Turns, then the turns between two rows, first turn first; the first pair answered:
zoke:
[  6   6   0   1  -6  10   9   6  -2  -6  -3   6  -4 -14   8   2]  ->  [ 6 12 -2  4  4 10  2 -4  9 -9  5 13 -4 -4  1  0]
[ -3   6   4   0  -3   8   0  -4  -6   2   0   0   5 -15  -2   4]  ->  [ -2   9   2   0   0   9  -1  -7  -3   0   2   4   4 -14  -2   4]
[ -1  -1   0  -2  11  -4   7 -13   9   5  13   4  15   5   6   1]  ->  [ -5  -7   3  -4   7  -9   7 -10   4  10   8  -2  18   5   5   3]
Kiber:
[ -3  18 -12   2  -4   8  11   9 -13  -1  -6  11  -3 -20  13   3]  ->  [ -4   5  -9  -2 -11  -1  11  16 -17   6 -12   0  -2 -20  15   4]
[ 1 16 -2  8  7 10 -2 -3  1 -2  5  8 -1 -7 -3 -5]  ->  [  0  13   1   7   2  11   2   2  -8   0  -2   3   1 -15  -1  -4]
[ -5  -1   4  -4 -10   4  19   5   8 -15  -3   2  -4   0  25   4]  ->  [ -6  -5   5  -5 -13   2  19   6   8 -12  -3  -1  -4   2  25   4]
vus:
[ -2  -1   3   6  -3   0 -21  -8  -2   5  10  14  10  17  -9  -9]  ->  [  2 -18   4  -2 -18 -10 -17   4  -4   9   5   0   2  15   2  -6]
[ -9   3  -7   6   5  -9  -6 -21  16  -1  12   5   7  33 -16  -2]  ->  [ -1 -20  -7  -6 -16 -23   1  -2  13   5   4 -15  -5  28   3   3]
[-10  -4   5   1 -16   1  11  15 -12   0  -3 -17  -3 -17   8  -1]  ->  [-12  16   3   8  -4  15  10   5 -13  -7   1  -1   2 -20   2  -3]
[  1  13  16  -7   5   9   3  -4  -3   2  -1   4   7   3   3 -11]  ->  [ -1   4  19  -8   5   1  -2  -5  -1   7  -2  -1   9  10  -1 -11]
Fuzet:
[  1   7  -2   4  10   6   0  -3   7  -3   7   7  -1  14 -10  -8]  ->  [ -7  -1   7   4   3   5   3   4 -12   6  -7  -6   9   5 -12  -8]
[  3  -7   2  -2  -6  -3  -3  -1   4  -1  21  12 -13   4   0  -2]  ->  [ -5 -16  10  -1  -7  -9  -6   1  -7   9  12   2  -1   5 -10  -3]
[-16   5  -5  17  -6   1  10   7 -16  10   0   1  -9  -8  15  -1]  ->  [-13  11 -11  18   3   1   4  -3   2   4  15  12 -14   6  11  -2]
[ -4  -5  -7  -4   5  -8  -8   4  -9  11  13 -11  23   1  10 -20]  ->  [  2   2 -11  -6  -2  -1   1  11  -8   4  13  -7  13 -11  25 -18]
Now pairs of rows:
Each pair is two turns apart.
[ -8   5   3   7   3  13   8   0 -18  -5 -11   0   1  -7   9  -4]  ->  [-10  -1   0   6  14   0  -7 -12   4  -3   3   2  -1  19  -4  -6]
Fuzet vus
[  9 -22   1  -4 -18   4 -12  26  13  -6  -1  -8   2  17  10   7]  ->  [ 13   4  -4   2 -10  25  -5  20  15 -20   6  12  -1   4  15   6]
zoke vus
[  7 -13   3  -5 -13  -7  10  15   0  -3  -4 -13  -8   0  12   1]  ->  [  0   8   1   6  15   1  -2  -9  13  -8  11   8   1  18 -10  -5]
vus Fuzet
[ 14   4   1  -6 -11   9   8  12   0  -5  -2  -4 -20 -16  16  10]  ->  [  1 -11   6  -3   4 -12 -16  -6  13  10   5 -10  -6  19 -14   5]
Fuzet zoke
[  3  -4 -10  -8   1  -7  -7  -4  14   2   6   1  -1   5   4   0]  ->  [  3 -10  -7 -10  -5 -10  -5   0   6   7   0  -8   2   1   6   2]
zoke zoke
[ -1   3  -5   8   0 -15  -8 -15  -3   7  -7 -16   4   6  -8  -7]  ->  [  2  -2  -5   5  -6 -17  -5 -11  -3   8  -9 -20   0   5  -3  -5]
zoke Kiber
[-3 12  1 11  9  3 -5 -6  9 -3  0  9  1 -3 -1 -5]  ->  [ -7   3   8  10   2   0  -4   1  -6   5 -11  -3   8 -10  -2  -4]
Fuzet zoke
[  4  -4  -1  -9 -13  -1  14   7  -2   7 -11 -10   0  -8   4   6]  ->  [ 10  10 -10  -7  -4   5  12  -2  15  -4   3   7  -9  -1   4   5]
Fuzet Kiber
[ -5  -3   2   4  -9   6   1   5 -19   5  -7  -5  13  -8   0   1]  ->  [ -5 -16   0   1  -8  -9  -8   1  -5  10  -1 -10   8   9  -5   0]
Kiber Kiber
[ -3  -3   4 -15 -22  -6   5   3 -19  -7  -2 -10   1 -12   9   6]  ->  [-12  16   5  -3   1   3  -6 -17 -14  -9   5   7  16  -1 -14   1]
vus vus
[-10  -6   7   2  -2  -4  -3   0 -19   1 -13  -7   4  -5  -5   0]  ->  [ -8 -11   4   1   2 -12 -11  -6  -5   2  -4  -6   0  11  -9   0]
Kiber Kiber
[-10 -10   2   6   5 -11  -9  -6  -2   9  -3  -5   9  10 -17  -1]  ->  [  4  10  -7   5  -4  10  10   5  -2  -9  -1   8  -9 -16  11   2]
Fuzet zoke
[ -9   1   6  -6   3  -4  13   4 -15   7 -20   4   1 -16  30   6]  ->  [-19  -5   8  -2  22 -16  -8 -16   0  15  -9   5  13  14   2   1]
Fuzet Fuzet
[-27  -5  14  -4 -24  -9  -5   5 -13   0   7  -9   7   0 -19  -3]  ->  [-17  -8   9 -10 -34  -9   3  13 -10  -5   7 -11  -6  -5  -3   0]
Kiber vus
[-13  17   6   2  -4   5  -2  -4  -6  -5  -2   6   3  -1  -9  -6]  ->  [-16   7   9   0  -7  -1  -4  -1 -10   1  -6  -2   7   2 -11  -7]
Kiber vus
[ -2  -8   3   0   0  -6   0  11 -16   3 -17 -11  -1 -15   2   3]  ->  [  1  15  -3   6  11   9   2   3  -8 -10  -7   9  -4 -18   2   2]
vus zoke
[  5 -10  -2  -6  -1 -10  -3  -4  15   3   5  -1 -10  13   5  -1]  ->  [  3 -17   2  -8 -10 -10   1   3   3   8  -4 -10  -6   5   7   1]
zoke Fuzet
[ -4   7  -5  -2   7  -5   0  -8  -2   4  -4 -12   9   5  -9 -13]  ->  [  6   7 -11  -6  -4  -4   8   3   1  -2  -3 -13  -5  -5  10 -10]
vus Fuzet
[  6  -2  -2  -9 -10  -2  11  10  10  -6   2   1 -15  -3  15   5]  ->  [-12   2   6   2  12  -3  -6 -10   7   4   2   5   9  14 -18   0]
vus Fuzet
[ 3 15 -1  4  7  4 23 -1 -3 -2 -4 11  7 -2 12  2]  ->  [ -7   5   6   6   9  -3  16  -3 -12  10 -10   2  19   3  -2   0]
Fuzet Fuzet
[  6   5  -8  12   4 -11   1  -9  20 -12  21  26  -7  17  12   5]  ->  [  2  -6   4   9 -20  -6  17  16 -21  -2  -8   4   2 -18  24   8]
Fuzet Fuzet
[  5 -13   7  -6   0  -3   3   8   6  -9   9  -6  -5  10   0   3]  ->  [  5   4   5  -2   5   9   5   3   5 -15  12   5  -4   4   0   1]
vus vus
[ 10   2  -6  12  18 -12   3  -1   4  10   4  -3   1   8  12   8]  ->  [ 11  -1  -5  10  12 -11   8   4  -1  10   0  -7   0   2  18   8]
zoke vus
[ -5   6 -14  13  12   3 -13  -3  -9   8   4  15   9   0 -16  -8]  ->  [ -3 -10 -15   7   8 -11 -18  -1  -2  13   5   6   5  12 -15  -7]
vus Kiber
[ 0  2  6 -3 -7  4  5 13 -4  7 -4  0 -8 -2 10  2]  ->  [ 2 10  4 -1 -4 10  5 11 -2  3  0  7 -8 -2  9  1]
Kiber vus
[ 12  30  10   8   0  23  39   6 -19  -5  -3   2   0 -38  10 -14]  ->  [ -7  27  21  17  17  16  21 -11 -26   8  -5   0  26 -20 -25 -20]
vus Kiber
[  2  10  -3  -5   1  13  17   4  -4  -9   0   0  -4 -20   9   4]  ->  [ -7   3  -2  -1  18  -1  -3 -12  12  -2  10   2   3  11 -16  -1]
zoke vus
[ 11  12   4   0 -18  -3  12   4  -9 -14   3  -9 -13  -9   3   2]  ->  [  8  22   2   5  -3   0   3 -10   3 -16  14   4  -9   4  -9   0]
Fuzet Kiber
[ -7 -18   1 -10 -17   2   0  19 -16   3 -13   3  -1 -12  21  -4]  ->  [  2 -15  -6 -13 -16   0   1  18   0  -5  -3  10 -14  -5  28  -4]
Kiber zoke
[ 0  0 -5  4  6  5  1  1  6  1  2  2 -7  6  1 -1]  ->  [-2 -6 -2  2  3  0 -1  2  4  5 -1 -3 -5  9 -1  0]
vus zoke
[ -8 -21  -3 -14   5 -18  -8 -14   1  15  -9  -2   2  11  -2   7]  ->  [  6 -11 -12 -19  -4  -7   7  -5   8  -1  -5   7 -18  -4  22  10]
zoke Fuzet
[-14  -2  10  12   7  -3   3  -8   1   4  -2   7   5   0  -4  -5]  ->  [-7  5  5 11  5  3 10 -5  7 -4  2 14 -4 -5  7 -3]
Fuzet Fuzet
[  6   1  -6  -7  -7  -2  22  32   5  -4   8 -10 -24   2  30  14]  ->  [-15 -21  10  -4   0 -20   3  23 -10  20  -4 -27   4  18  -2  11]
Fuzet Fuzet
[ -1  20  -3  12   4  24  11  -5  -8   1 -16   3  12 -11 -11   2]  ->  [ -2  -7   2   4  -9   5  10   5 -14  14 -25 -20  13  -5 -10   4]
Kiber Kiber
[  3  18  -2   5   4  13   6   0   0 -12   7  15  -4 -11  10  -4]  ->  [ -6  -9   2   1   9 -13 -13  -7   9   5   8  -2   3  19  -9  -6]
zoke vus
[ -6  -1   3  -1  -5   2   2   5 -10   4 -10  -7   6 -12   2   4]  ->  [  4   1  -6  -4  -6   3   4   5   8  -7   1   1 -10  -7  13   5]
Kiber Fuzet
[  3 -22  12 -12 -26  -4 -16   8  -6  -5   1  24  11  28  -2  -7]  ->  [  4  -5   9  -7 -16   5 -15   1   0 -13   8  39  11  27  -3  -8]
Kiber Kiber
[ 10  15   2   0  12  11   7 -12   5 -13   7  15   0  -5  -4   2]  ->  [  3 -19   7  -7   4 -16  -4  -9   5   5   1 -10   5  12 -12   3]
zoke vus
[  9  16 -10  -1   1  11  14   0   4 -14   9  17 -13 -18  17   2]  ->  [-13 -17   6   0   8 -17 -12 -10  -7  15  -3  -8  15  10 -19  -3]
Fuzet zoke
[ 15 -23  -2  -2 -24  -6   6   8   9  -9 -12  -4   0 -17  12  -3]  ->  [  8 -19  -3   6   0 -12 -13 -14  27  -8   3   7   8  11 -12  -7]
zoke Fuzet
[  6  -2  -6  -5 -19  12 -18  -3  -2   4   0   0  -4 -16   1  -4]  ->  [  8  -4  -8  -7 -15   9 -21  -5   8   3   7   2  -8  -7  -1  -4]
Kiber Fuzet
[ -6  -2  -5   5   0 -20 -10  -8   7   0   0 -12   5  27 -10  -8]  ->  [-10   2   3   6 -10  -8   1   4 -22   3 -18 -18  14   1  -5  -7]
Kiber Fuzet
[-26 -11  17  15  -2   5  -4 -20 -16  13 -16  -8  27   6 -32  -4]  ->  [ -2  28  -4  14  -5  34  19 -15   3 -22   2  25  -5 -18   4   0]
Fuzet zoke
[-11 -10  -2  -4 -10  -5   6   7 -17  14  -4 -12 -16  -2  -9 -12]  ->  [ -8  -5  -4  -5 -12  -1  10  11 -18  11  -4 -10 -20  -7  -3 -10]
vus Kiber
[ 20  25 -11  10 -12  16   5 -15  22   4  19  11 -16  14   7   3]  ->  [  7  26  -4  16   0  15  -6 -25  15  12  16   9   2  22 -15  -1]
Kiber vus
[-13  17  -6   3   9  11   7   8  -1  -3  24 -10  -2  -3 -23  -6]  ->  [-17   7  -2   2   7   3   3  10  -6   3  19 -19   2   1 -27  -6]
Kiber vus
[ 4 13 -9 -3 10  2  3 -2 -1 -5 -3  4 15  1  1 -2]  ->  [  3   6  -6  -6   4   0   5   2  -9   0 -10  -4  17  -3   3  -1]
Kiber Kiber
[ 11  -1  -4  -9 -23   1  10  23  -1   7  -4 -12  -5  -6   6   5]  ->  [10 26 -9  2  1 14  3  3 15 -5 13 13 -2  5 -8  1]
zoke vus
[ 15 -10   5   2  -5  -9   4   0  -8  -6  -5 -18 -12   4  10  14]  ->  [ 18   3   1   4   0   1   8  -3  -2 -14   1  -6 -16   2  13  13]
Kiber vus
[ -5  11  -2  11   3  14   7   0  -3   1 -11   6  15  -1 -23  -3]  ->  [  0  17  -7  11   4  17   8  -1   5  -5  -5  12   8   0 -18  -4]
Fuzet Fuzet
[  5   8 -11  -2  -1   3   6   1  14  -5   5   8 -13  -9   6  -4]  ->  [ -2 -15  -5  -6  -6 -15  -2   4   9   9  -2 -11  -6   0  -2  -4]
Fuzet vus
[  8  -5 -13 -11  -7  -3 -10  -1   3  -1   4   5   4  12  -1   5]  ->  [  9  -6 -11 -12 -14   0  -4   7  -8   0  -3   1   6   0   5   7]
Fuzet zoke
[ 10  -5  -8  -9   1  -7  -3  -2  22  -8  15   7 -15  13   9   0]  ->  [ -2 -24   6  -9 -10 -15  -4   8  -6   9  -6 -15   4   4  -1  -1]
zoke Fuzet
[  5   4   4   4   6  13   4  14  -6   5  -3  -3  14 -16  -8   2]  ->  [  4   2   0   5  16   5  -6   2  13   5   8   1  11   4 -18   0]
Fuzet vus
[ -4  -1   6  -1  10 -11 -10  -9   8  13   7  -5   9  20 -10  -6]  ->  [  2 -13   5  -7  -2 -17  -6   0   7  15   4 -13   1  17   0  -4]
Kiber vus
[  7 -12  -5  -4  -8  -7   6   5  14   0   2  -7 -10   1  12  -1]  ->  [ 3 -5 -7 -1  3 -6  0 -5 21 -2  8  1 -6 13  1 -3]
Fuzet Kiber
[ -2  12   2   7  12   0  -9 -14   3  -4  -8  21   8 -10  -1  -3]  ->  [  0  -5   6   0  -6  -8  -2   2 -11   3 -21   3   5 -20  10   0]
vus Fuzet
[ -1  18  -7  18  12  18  -3  -7   0  -4   9  20  11  12 -14   5]  ->  [  2  18  -4  15  -3  25  10   7 -17  -5  -3  14   9 -11   2   7]
Fuzet Fuzet
[ -7  21  -1   9  26   1 -11 -19  12  -4  13  15   7  16 -23  -8]  ->  [-15  -3  13   4  -3  -3   2   9 -31  14 -20 -19  21 -12 -13  -3]
Fuzet vus
[ -8 -23  18   4  -8 -15   3   9 -19   5  -7 -14  14  -7  -2  11]  ->  [  8 -15   8  -2 -17  -9  15  17  -6  -9   2  -6  -8 -15  22  14]
Kiber Fuzet
